Rows are one point carried round by a steady rotation, each followed by how many ticks it has turned.
The counts run from 0 to 217.
[-1.48  1.57 -0.16 -0.31  1.56  2.46 -0.71 -1.27 -1.67  0.91  0.44  1.85
  1.14 -0.02  2.14  0.65 -1.18 -0.09  2.10 -1.29  0.68 -0.83  0.29 -0.21
 -0.70 -0.44  1.19  0.27  0.45  2.25  1.06  0.66 -0.40 -2.09 -0.27 -3.71
  0.98  0.10  1.37  1.94  0.47] : 151
[ 2.60 -0.43  0.48 -0.79  0.32  1.15  1.10  1.31  0.18 -1.36 -2.83  0.69
 -0.34 -3.80 -0.39  2.01  0.46 -0.96  0.77  0.52  0.42  0.19 -0.02 -0.15
  1.89 -0.53  2.67 -0.98 -0.42 -1.69  1.36  0.91 -0.97  1.47  1.31  1.46
  1.64 -0.90  1.63 -0.16  0.73] : 197
[-0.61  0.20  0.36 -0.15  0.56 -0.65  1.02  1.55  0.32  1.01 -0.39 -1.62
 -1.04  0.96  2.99  1.40  2.44 -2.21  2.26 -1.60 -0.83 -0.67 -0.08  1.62
 -0.21 -0.41 -0.65 -1.51 -2.20  2.70  2.38  0.28 -0.05  0.81  0.25  0.03
  1.69 -0.84  1.29  1.51  0.28] : 45
[ 0.80 -2.20 -2.12  0.50  2.09  1.59  1.38  0.60  0.32  0.37  1.83  0.13
 -1.18  0.73  0.02  0.35 -0.32  0.89 -0.61  0.67 -1.16 -1.28  1.82  1.55
 -1.40  0.66 -1.50 -0.09 -1.09  3.97 -0.02 -1.10 -0.19 -0.80  0.15 -0.86
  1.55 -1.14 -0.60  0.88 -0.69] : 88
[-0.71  1.79  0.41  0.59 -0.27  0.34 -1.38 -0.84 -0.19 -0.64 -1.06  1.35
  0.20 -1.79  0.48 -0.15 -0.77  2.45  0.42 -1.22  3.62  0.27 -0.88 -1.17
  0.43 -1.61  0.85 -0.91  3.33 -1.76 -0.07  1.39  0.60 -2.34 -1.65 -1.13
 -1.05  0.58  0.75  0.92 -0.60] : 213
[ 2.76 -1.13 -0.18 -0.28  1.13 -0.58  0.83  2.06 -2.21 -0.34 -0.20  0.60
  0.96 -3.10  0.23 -1.56 -1.66  0.93 -1.73  1.36  0.18  0.44  0.71 -0.35
 -0.59  0.89  0.13 -0.93  0.17 -0.25  1.44 -1.24  1.07 -1.48  0.58 -1.12
  3.32  0.45 -1.39  0.32  1.95] : 168
[ 0.34  0.38 -0.36  0.53  1.30 -0.28 -0.60 -0.17 -2.88  0.13  0.86 -1.02
  1.90 -0.76  2.49 -0.28 -0.51  1.38 -1.04 -1.13  0.22  1.67  1.94  0.64
 -0.03 -0.66  1.00 -1.00  0.83  1.03  2.19  0.43  2.66 -1.22 -1.10 -2.19
  2.67  1.73  0.76  0.69  1.25] : 34
[-0.47  2.17  2.21  0.70 -0.04 -2.19  0.21  1.34 -1.52 -0.51 -0.79  0.02
  1.10 -1.14  3.51  0.03  1.59  1.43  0.31 -1.10  1.26  1.09 -0.62  1.56
  1.21 -1.43  0.94 -0.57  1.43 -0.75  1.68  0.19  2.18 -1.15 -1.84 -1.03
  1.09  1.55  1.07  0.13  1.73] : 108
[-0.29 -0.25  0.08  2.74 -0.99 -0.45 -1.09 -1.99  0.43  0.03 -0.13 -0.77
 -1.13  2.65 -0.01  0.50  2.62  0.69  0.30 -2.02 -1.97  0.50  1.58  1.25
  0.91 -1.52  0.11  0.49 -1.38 -0.33 -0.40  0.43  0.94  0.03 -1.42  1.42
 -1.89  0.39  1.35  1.05 -2.85] : 189
[ 1.45  1.24 -0.16  1.26 -0.46  3.33 -1.16 -2.15  0.01 -1.23 -0.52  0.35
 -1.07 -2.02 -0.07  1.33  0.01  0.41  0.55 -0.53  1.07  0.09  1.16 -0.31
  0.77 -1.80  2.82 -0.80  1.48 -1.56 -0.49  2.67  0.55 -0.25 -0.76 -1.08
  0.82  0.26  1.97  0.08 -2.08] : 6
[-0.97 -0.68 -0.10 -1.12  0.62 -2.65  1.87  1.29 -1.68  2.34  1.02 -0.24
  0.24 -1.60  0.63 -0.89  0.05 -0.65  0.78 -1.65 -0.85  2.00 -1.31  0.69
  0.40 -0.13 -0.05 -0.48 -1.49  1.69  2.43  0.03  0.29 -0.67  1.13 -1.55
  3.25 -0.13  0.80  0.14  2.49] : 180
[-2.28 -0.19 -0.51  0.50  0.22 -1.57  1.07 -0.58 -1.45  2.10  0.29 -1.81
 -0.61  0.58 -0.19 -0.61  0.97 -1.15  0.41 -1.48 -0.86  1.98  0.22 -0.05
 -1.53 -1.02 -1.62  1.43 -1.89  2.43  3.44  0.72  0.27  0.42  0.08 -0.10
  1.78 -1.05  1.52 -0.43 -0.44] : 178
[ 2.91  0.03 -0.13  1.57 -0.66 -1.83 -0.54  2.81 -0.70 -0.65  1.70 -0.14
 -0.76 -0.19  0.67 -2.54 -0.23 -0.72 -0.87  0.54 -3.08  1.54  0.83  0.72
  0.85 -0.09  2.48  0.32  0.13  0.13 -0.79 -2.52 -0.54  0.70  0.86  1.25
 -0.71 -1.38 -0.25  1.00  1.40] : 39
[ 2.39 -0.89 -2.01  0.80 -0.32  0.05 -0.47  0.51 -0.02  0.34  1.80  0.85
 -1.77 -1.87 -2.76 -1.74 -2.55  1.21 -1.41 -0.42 -0.23  2.53  0.69 -1.08
  0.36 -1.21  2.18  0.01  1.75 -0.71 -2.30 -0.76 -0.35  0.39  0.69  0.62
 -1.53 -1.51  0.49 -0.12 -1.00] : 142
[ 0.84 -2.28 -0.62  1.80 -0.75 -0.99 -1.09 -1.86 -0.10  0.54 -1.90  0.62
 -0.33 -0.90 -3.67 -1.47 -0.09  0.66  0.15 -0.92 -1.90  0.16 -0.27 -1.62
  1.00  0.34  0.10  0.52 -2.26 -2.76 -0.23 -0.47 -0.36 -1.48  0.69  0.93
 -2.39 -0.52 -1.03  1.28 -1.04] : 128
[ 1.42  1.68  0.92 -0.95  0.70  0.88  1.48  2.64 -0.61 -1.57 -1.55  0.35
  0.00 -3.94  0.21  0.11 -1.08 -0.53  0.38  1.85  1.41 -0.04 -0.53 -0.89
 -1.04 -0.01 -0.26 -0.16  1.49 -0.13  2.14  0.29 -0.80  0.08  0.05  0.58
  3.55 -1.95  0.12 -0.21  1.03] : 93
[-2.83  0.35  1.86  0.34 -0.09 -2.22  1.04  1.66  0.35 -0.95 -0.30  1.01
 -1.12  1.37  1.57 -0.10  1.69  3.39 -0.85  0.56  0.86 -0.12 -0.20  1.38
 -1.25 -1.97 -2.74  1.67  1.00  2.20  1.22 -0.60 -0.25 -1.14 -1.72  0.65
  0.03 -0.81 -0.15 -1.06  0.41] : 29
[-3.15  0.09 -1.11  0.96  0.57  1.46 -0.07 -2.04  0.11  1.90  1.22  0.97
 -1.62  2.06 -1.09  1.02  0.49  0.10  1.12 -2.71 -0.42  0.56 -0.51 -0.08
 -1.65 -1.59  0.07  1.30 -0.47  2.37 -0.29  1.40 -1.55  0.35  0.53 -1.00
 -1.62 -1.79  1.66  0.66 -2.04] : 73
[ 2.15  1.82 -0.04  0.51  0.60  1.76 -0.11 -1.23 -0.83 -0.20  0.80  1.09
 -0.95 -3.52 -1.47 -1.85 -1.62 -1.61  1.10  0.27 -1.03  0.65  0.46  0.11
 -0.03  0.21  1.93  0.55  0.72 -0.81 -0.35  0.02 -0.86 -2.23  0.92 -2.87
  2.67 -1.09 -0.45  1.07 -0.80] : 154
[ 0.90 -0.59  0.89  0.50  0.01 -0.49  0.58 -2.15 -1.18  0.90 -2.11 -0.03
  0.12 -2.72 -1.12 -0.48  0.18 -1.39  1.12 -1.31 -2.07  0.66 -0.19 -0.20
  1.11  0.55  1.45 -0.31 -2.76 -2.27  2.54  1.60  0.89 -1.31  0.49 -1.24
  3.23  0.15  0.28  0.67 -0.44] : 49
[ 2.71  1.35  0.67  1.37 -2.14 -2.00 -0.86  1.76  1.30 -0.54  0.09 -1.57
 -1.24 -0.27  1.50 -0.89  1.59 -0.83  1.18 -0.94 -0.13  1.63 -0.08  1.57
  2.80 -0.99  1.88 -2.20  0.51 -1.64 -1.56 -0.56  1.24  0.29 -1.38  1.07
 -0.78  0.54  0.02  1.16 -0.10] : 186
[ 0.24  0.31 -1.76  1.60 -1.16 -0.76 -1.31  0.19 -0.30  0.69  1.02 -2.46
 -1.98 -0.27 -0.95 -2.65 -0.24 -1.54 -0.13  0.21 -0.81  2.28  1.25 -1.47
 -2.13  0.16 -2.47 -0.05  0.11  0.53  0.32 -0.64  1.55 -0.08 -2.43  0.08
 -0.22 -1.31 -1.40  2.01 -2.06] : 99
[-0.64 -0.60 -0.68 -1.26  1.70  0.90  1.36  0.53 -0.19  1.94  1.97  2.18
 -1.28 -1.16  0.14  0.26 -1.09 -0.03  1.39 -1.98  0.24  0.20 -1.70  1.43
  0.35 -0.60  1.22 -0.47  0.00  2.94 -0.49  0.77 -1.68 -1.74  1.61 -3.63
  2.33 -0.70  0.69  0.06  1.49] : 76
[ 2.75  0.16 -0.75  2.29 -0.76 -0.80 -1.49  0.39 -0.63  0.06  1.43 -2.78
  0.00 -0.24  0.89 -1.08  0.21 -0.95 -0.76 -1.08 -1.80  2.52  2.63  0.15
  0.62 -1.28  2.28 -1.26 -0.55 -0.53 -0.37 -0.19  2.57  0.43 -1.18 -0.43
  0.71  0.87  0.36  1.31 -1.22] : 112
[ 0.27 -2.61 -0.78 -0.24 -0.39 -1.81  1.13  2.08  2.57  1.29 -0.86  0.99
 -2.48 -0.19 -1.08  0.22  0.83  1.04  0.77  0.11 -0.23 -0.26 -1.90 -0.03
  1.48 -0.35 -1.53 -1.92 -1.13  1.29 -1.95 -1.02 -1.41 -0.50  1.41  1.94
 -2.09 -1.37 -0.42  0.84  0.38] : 131
[-0.54 -0.13  0.89  0.87  0.00  0.38  0.10 -2.87 -2.34  1.06 -2.01  0.13
  0.54 -0.48  0.26  0.62  1.43 -0.58  1.53 -2.47 -1.38 -0.43  0.02  0.60
  0.59  0.57  0.95 -0.12 -2.82 -1.14  3.27  1.88  0.52 -2.51  0.50 -1.86
  2.41  1.04  0.89  1.45 -0.07] : 48
[ 0.98 -1.97  0.13  1.18 -1.49 -1.21  0.36  1.12  2.88 -0.81 -1.61 -1.38
 -2.99  0.29 -1.26  1.34  2.25  0.99  0.14  0.10 -0.33  0.22 -0.10 -0.07
  0.91 -0.88 -1.54 -1.50 -1.07 -0.11 -0.83 -0.33  0.38  1.57 -1.47  3.33
 -1.54 -1.36  0.66 -0.30 -2.54] : 56
[ 1.10  1.03  0.59  0.12 -0.65  1.67 -0.53 -1.28 -0.94 -0.06 -2.92 -1.44
  0.62 -2.68  0.66  1.69  1.11 -2.14  2.31 -0.68  0.40  0.35  0.19 -1.46
  0.88 -0.47  1.75 -1.56 -1.23 -1.43  2.52  2.26  0.74  0.35  0.31  0.21
  1.89 -0.76  1.84  1.29 -0.86] : 123
[ 0.67  0.56  0.42  0.74 -1.15 -0.07 -1.49  0.45 -0.19 -1.58 -1.38  1.46
 -0.20 -1.91 -1.70 -0.97 -0.95  1.19 -0.41 -0.08  0.88  1.70 -0.69 -2.36
  1.09 -1.63  2.48  0.55  2.57 -2.90 -0.73  0.32 -1.16  0.47  0.82  2.33
 -3.07 -1.32  1.17  0.28 -0.40] : 67
[-0.69 -0.19  1.59 -0.75  0.76 -2.58  0.65  1.37 -2.32  1.43 -0.01  0.82
  1.08 -1.81  1.34 -1.70 -0.69  0.30  0.60 -2.15 -0.81  1.50 -1.83  1.04
  1.08 -0.09  1.13 -0.30 -0.59  0.91  2.08 -0.77  0.05 -1.43  1.06 -1.55
  1.90  0.51  0.78  0.18  2.78] : 181
[ 3.39  0.30 -2.16  1.18  0.26  2.87 -1.56 -0.76  0.34 -0.74  1.39 -0.79
 -1.03 -1.24 -0.29  0.10 -1.31 -0.36  0.23  0.15 -0.11  0.88  2.16 -0.38
  0.37 -0.32  2.81 -2.25  1.06 -0.07 -2.60 -0.38  1.18 -0.24 -0.47 -0.86
 -0.21 -0.59 -0.20  2.05 -2.07] : 8
[-0.41  0.90  1.22 -0.21  0.96  0.96  0.63 -0.67 -0.75 -0.80  0.06  4.04
 -0.05 -2.23 -0.02 -0.61 -0.98  1.74  0.65 -0.95  0.03 -1.28 -2.05  0.99
  1.08 -1.11  2.79  0.78  1.49 -0.83 -0.02  1.06 -1.35 -2.32  1.23 -2.83
  1.38 -0.10  0.44 -0.49  1.39] : 78
[-2.39 -2.60 -0.54 -0.41  1.01 -0.41  1.27 -0.91 -0.34  1.83 -1.18  2.74
 -0.84  0.18 -1.87 -0.08 -0.30  2.54  0.80 -1.07  0.11 -0.50 -1.76 -0.81
 -0.81 -0.36 -1.03  1.22 -1.01  1.53  0.72  0.03 -2.17 -1.51  1.54 -0.35
 -1.87 -1.56  0.76  0.50  0.05] : 207
